B = [  4  -3 -33 -23 -43]
B[-5] => 4
B[4] => -43
B[-2] => -23

X =
[[-14  -8  18 -13   7  14 -17   6   9 -12 -13  36]
 [ 21  18   4   6  -2  19   2 -16 -14 -24 -13   8]
 [ 15   9  34   1 -17  33  -5   1   6 -12 -25  -9]
 [ -6  -2 -28  -5 -11   1   4  -2  -7   9  21  -2]
 [  8   6 -15  -9   7 -16  -9  -8 -14   4  13   2]
 [  5   3   6  28  -7  27  26 -21 -13 -12 -16 -10]
 [ 22  16 -16   9   4   2  10  -4  -7 -20   7  -2]
 [ 22  19   4  -8   2  -8 -14 -20 -24   2  -3  -9]
 [-10 -16  10  14  30 -13   7  -1   2   3  -7  -7]
 [ 15  11 -13   7   7  -7   6  -7 -10  -4   9 -10]
 [  1   1 -21   2  16  -8   2  -7 -10  -7  14  14]
 [ -4   4 -30 -18  -2  -7 -10   0  -6  -1  22  24]]
X[-12, 0] -> -14
X[3] -> [-6, -2, -28, -5, -11, 1, 4, -2, -7, 9, 21, -2]
X[-3] -> [15, 11, -13, 7, 7, -7, 6, -7, -10, -4, 9, -10]
X[8, -4] -> 2
X[8, 2] -> 10
X[0, 3] -> -13
X[-12, 8] -> 9
X[-7] -> [5, 3, 6, 28, -7, 27, 26, -21, -13, -12, -16, -10]
X[-2, 11] -> 14
X[-1] -> [-4, 4, -30, -18, -2, -7, -10, 0, -6, -1, 22, 24]
X[3, -4] -> -7
X[-11, -5] -> -16
X[6, -1] -> -2
X[7, -12] -> 22
X[:, -5] -> [6, -16, 1, -2, -8, -21, -4, -20, -1, -7, -7, 0]
X[1, -4] -> -14
X[:, -7] -> [14, 19, 33, 1, -16, 27, 2, -8, -13, -7, -8, -7]
X[5, -9] -> 28
X[-8, -1] -> 2
X[-11, 5] -> 19
X[1, 6] -> 2
X[-4, 5] -> -13
X[-7, -6] -> 26
X[-1, -3] -> -1
X[11, 3] -> -18
X[1, -1] -> 8
X[-9, -12] -> -6
X[:, 2] -> [18, 4, 34, -28, -15, 6, -16, 4, 10, -13, -21, -30]
X[-2, -7] -> -8
X[-1, -4] -> -6
X[-2, -2] -> 14
X[7, 8] -> -24
X[8, -8] -> 30
X[4, 8] -> -14
X[4, 0] -> 8
X[-2, -10] -> -21
X[8, -5] -> -1
X[-5, -6] -> -14

arr = [-16   2 -20  25   2 -40  14]
arr[-7] => -16
arr[-3] => 2
arr[2] => -20

W =
[[-19 -49 -11   8   1]
 [-11  30   3  15  29]
 [-14   1  -6   6  -8]
 [ 14  36   5   5   1]
 [  2   4  18  -6 -10]
 [ 14  -6  -5   3 -24]
 [  2   8  -7  12  -2]
 [ 19   3   8   3 -30]
 [  3 -21 -20  -7   3]
 [ 13 -33   4  -2  11]
 [-17  38  19 -15 -16]
 [-12 -31  11   0  24]
 [ -4  12   4 -21 -16]]
W[0,0] -> -19
W[10,4] -> -16
W[6,4] -> -2
W[3] -> [14, 36, 5, 5, 1]
W[6] -> [2, 8, -7, 12, -2]
W[:, 2] -> [-11, 3, -6, 5, 18, -5, -7, 8, -20, 4, 19, 11, 4]
W[5,0] -> 14
W[10,2] -> 19
W[10,3] -> -15
W[5,2] -> -5
W[4,3] -> -6
W[12] -> [-4, 12, 4, -21, -16]
W[:, 4] -> [1, 29, -8, 1, -10, -24, -2, -30, 3, 11, -16, 24, -16]
W[0,3] -> 8
W[7,3] -> 3
W[4,4] -> -10
W[3,2] -> 5
W[9,3] -> -2
W[11,0] -> -12
W[4,1] -> 4
W[:, 1] -> [-49, 30, 1, 36, 4, -6, 8, 3, -21, -33, 38, -31, 12]
W[12,2] -> 4
W[9,1] -> -33
W[7] -> [19, 3, 8, 3, -30]
W[4,2] -> 18
W[0,2] -> -11
W[1,0] -> -11
W[0,4] -> 1
W[5,3] -> 3

grid =
[[ -6   4  24  -2  -3  13 -14 -13 -12   3  -7  -1   3]
 [ -6  -3 -30  -3  -2  14  15   1  20   7   3  -6  18]
 [ 13   5   7  -8  11  11 -22  -6   3 -12  -6 -10 -10]
 [ -6  -7  -7   2  16 -11 -19  12   2  20  -9   5  16]
 [  4  20 -28   1  -4  -1  19  19  -1 -14   1   6 -19]
 [ -2  -5 -21  18   0   9   8  -8   4   6  -7   3   0]
 [ -8  -2   1   7  -5   5  -9  -1  -1  20   1   5 -31]
 [ -3   0  21   5  -3  -2  24   2  12  -4  -8  13 -17]
 [ -4  -9  -8  12  -6   8 -19  -4   3 -10  -2   7 -17]
 [ -2  -8  13  -4  -6  12  -3  -8   5  -9  -2  -2   9]
 [ 11   7 -38  10  -7 -10   6 -10   8   5   9   6   7]
 [ 13   0  12   9  -2  11 -10 -14  18  -4   0 -12  12]]
Indices start at 0.
row 0 col 0 -> -6
row 5 col 4 -> 0
row 8 col 1 -> -9
row 8 col 5 -> 8
row 6 col 8 -> -1
row 11 col 1 -> 0
row 7 col 7 -> 2
row 3 col 0 -> -6
row 9 col 7 -> -8
row 11 col 12 -> 12
row 9 col 10 -> -2
row 6 col 1 -> -2
row 5 col 3 -> 18
row 6 col 2 -> 1
row 7 col 3 -> 5
row 2 col 4 -> 11
row 2 col 11 -> -10
row 4 col 0 -> 4
row 4 col 8 -> -1
row 4 col 10 -> 1
row 2 col 3 -> -8
row 3 col 3 -> 2
row 7 col 11 -> 13
row 10 col 10 -> 9
row 2 col 9 -> -12
row 9 col 8 -> 5
row 2 col 5 -> 11
row 7 col 10 -> -8
row 10 col 2 -> -38
row 10 col 11 -> 6
row 0 col 6 -> -14
row 7 col 12 -> -17
row 2 col 6 -> -22
row 8 col 6 -> -19
row 3 col 7 -> 12
row 9 col 1 -> -8
row 9 col 9 -> -9
